Questions about the table below. Rows and columns are numbered from 0.
1) What is the entry in row 0 and column 0?
2) What is the entry just right of 130?
3) What is the entry at row 0, column 2?
4) What is the bottom-left entry?
5) What is the entry just right of 123?
6) What is the entry at row 1, column 1?
127,129,125,119,120,126,124,118,126,120,129,130,131,123,125
127,116,106,124,128,146,140,107,110,128,141,140,150,120,125
1) 127
2) 131
3) 125
4) 127
5) 125
6) 116

[[136 143 118 131 123 121 157 135 134]
 [139 133 111 125 132 128 138 129 123]
 [129 131 118 132 146 125 114 134 119]
 [145 128 127 128 132 133 118 107 114]]
Find the last entry, reading row by row.
Answer: 114
Find the bottom-left entry.
Answer: 145
The first entry in the row that holds the largest entry is 136
The second largest entry is 146
The entry directly above 138 -> 157
The entry just right of 145: 128
Find the entry just right of the largest entry.
Answer: 135
The first entry on the diagonal from the top-right corner -> 134
Find the 2nd entry, reading row by row.
Answer: 143
The second entry on the main diagonal is 133
Find the fourth entry, reading row by row.
Answer: 131
Find the 4th-last entry, reading row by row.
Answer: 133
The fifth entry from the end, reading row by row -> 132

Questions about the array below.
1) What is the minimum?
2) What is the second largest entry?
3) What is the top-left entry?
4) What is the bottom-right entry?
5) What is the entry just right of 128?
6) What is the largest entry in the first column?
7) What is the entry directly above 153?
8) What is the second smallest entry?
[[123 131 128 125]
 [145 115 133 136]
 [141 119 129 126]
 [153 104 120 127]
 [133 124 109 118]]
1) 104
2) 145
3) 123
4) 118
5) 125
6) 153
7) 141
8) 109

grid =
135,120,119,133,124
136,124,118,129,130
134,124,121,129,127
147,106,103,140,117
128,125,129,132,126
134,120,119,133,124
143,118,108,130,128
124,139,133,118,136
137,118,117,134,125
135,119,119,133,123
139,118,112,130,122
131,125,124,130,128
138,120,116,133,127
135,119,118,132,123
128,129,127,126,128
Read off the entry just right of the largest entry.
Answer: 106
The top-left entry -> 135
Read off the maximum.
Answer: 147
Read off the entry just right of 108.
Answer: 130
Read off the entry in the bottom-left corner.
Answer: 128
Read off the third entry on the diagonal from the top-right corner.
Answer: 121
The second entry on the diagonal from the top-right corner -> 129
The last entry of the largest entry's row is 117
The bottom entry of the column that holds the smallest entry: 127
Read off the entry directly below the centre entry.
Answer: 117
The entry just right of the centre entry is 118
Read off the entry directly below 138.
Answer: 135
The last entry, reading row by row: 128
The entry in the top-right corner is 124
Read off the entry directly above 137.
Answer: 124
The 4th entry in reading order is 133
The entry directly below the largest entry -> 128
Read off the entry just left of the centre entry.
Answer: 139
Read off the smallest entry.
Answer: 103
Read off the 4th-last entry, reading row by row.
Answer: 129

m = [128 150 155 155 151 153 120 139 149 130 117 135 146 131 131]
The second smallest entry is 120
Read off the 3rd entry from the right.
146
Read off the first entry from the left.
128
Read off the first entry from the right.
131
The second entry -> 150

[[139, 131, 132, 130, 113, 126, 125, 102, 117, 106, 123, 142, 132, 123, 130, 118], [147, 133, 121, 132, 131, 141, 136, 123, 145, 120, 125, 152, 120, 107, 132, 145], [140, 124, 127, 125, 135, 133, 130, 135, 139, 136, 138, 139, 125, 137, 126, 140], [117, 129, 129, 129, 125, 123, 126, 127, 120, 127, 123, 116, 130, 126, 128, 119]]
Read off the entry just right of the smallest entry.
Answer: 117
The entry just right of 107 is 132
The entry just right of 141 -> 136
The entry just left of 142 -> 123
The entry just left of the largest entry is 125
The entry just right of 142 -> 132
Read off the largest entry.
Answer: 152

[[107 124 110 134 114 113 123 126 145]
 [115 136 120 151 130 120 131 150 151]
 [135 127 121 126 154 138 144 135 126]]
What is the largest entry?
Answer: 154
The top-right entry: 145
What is the 3rd-last entry, reading row by row?
Answer: 144
The entry just left of 150 is 131
The third entry on the main diagonal -> 121
What is the 1st entry, reading row by row?
Answer: 107
What is the entry just left of the largest entry?
Answer: 126
What is the 3rd entry in reading order?
Answer: 110
The 2nd-last entry, reading row by row: 135
What is the centre entry?
Answer: 130
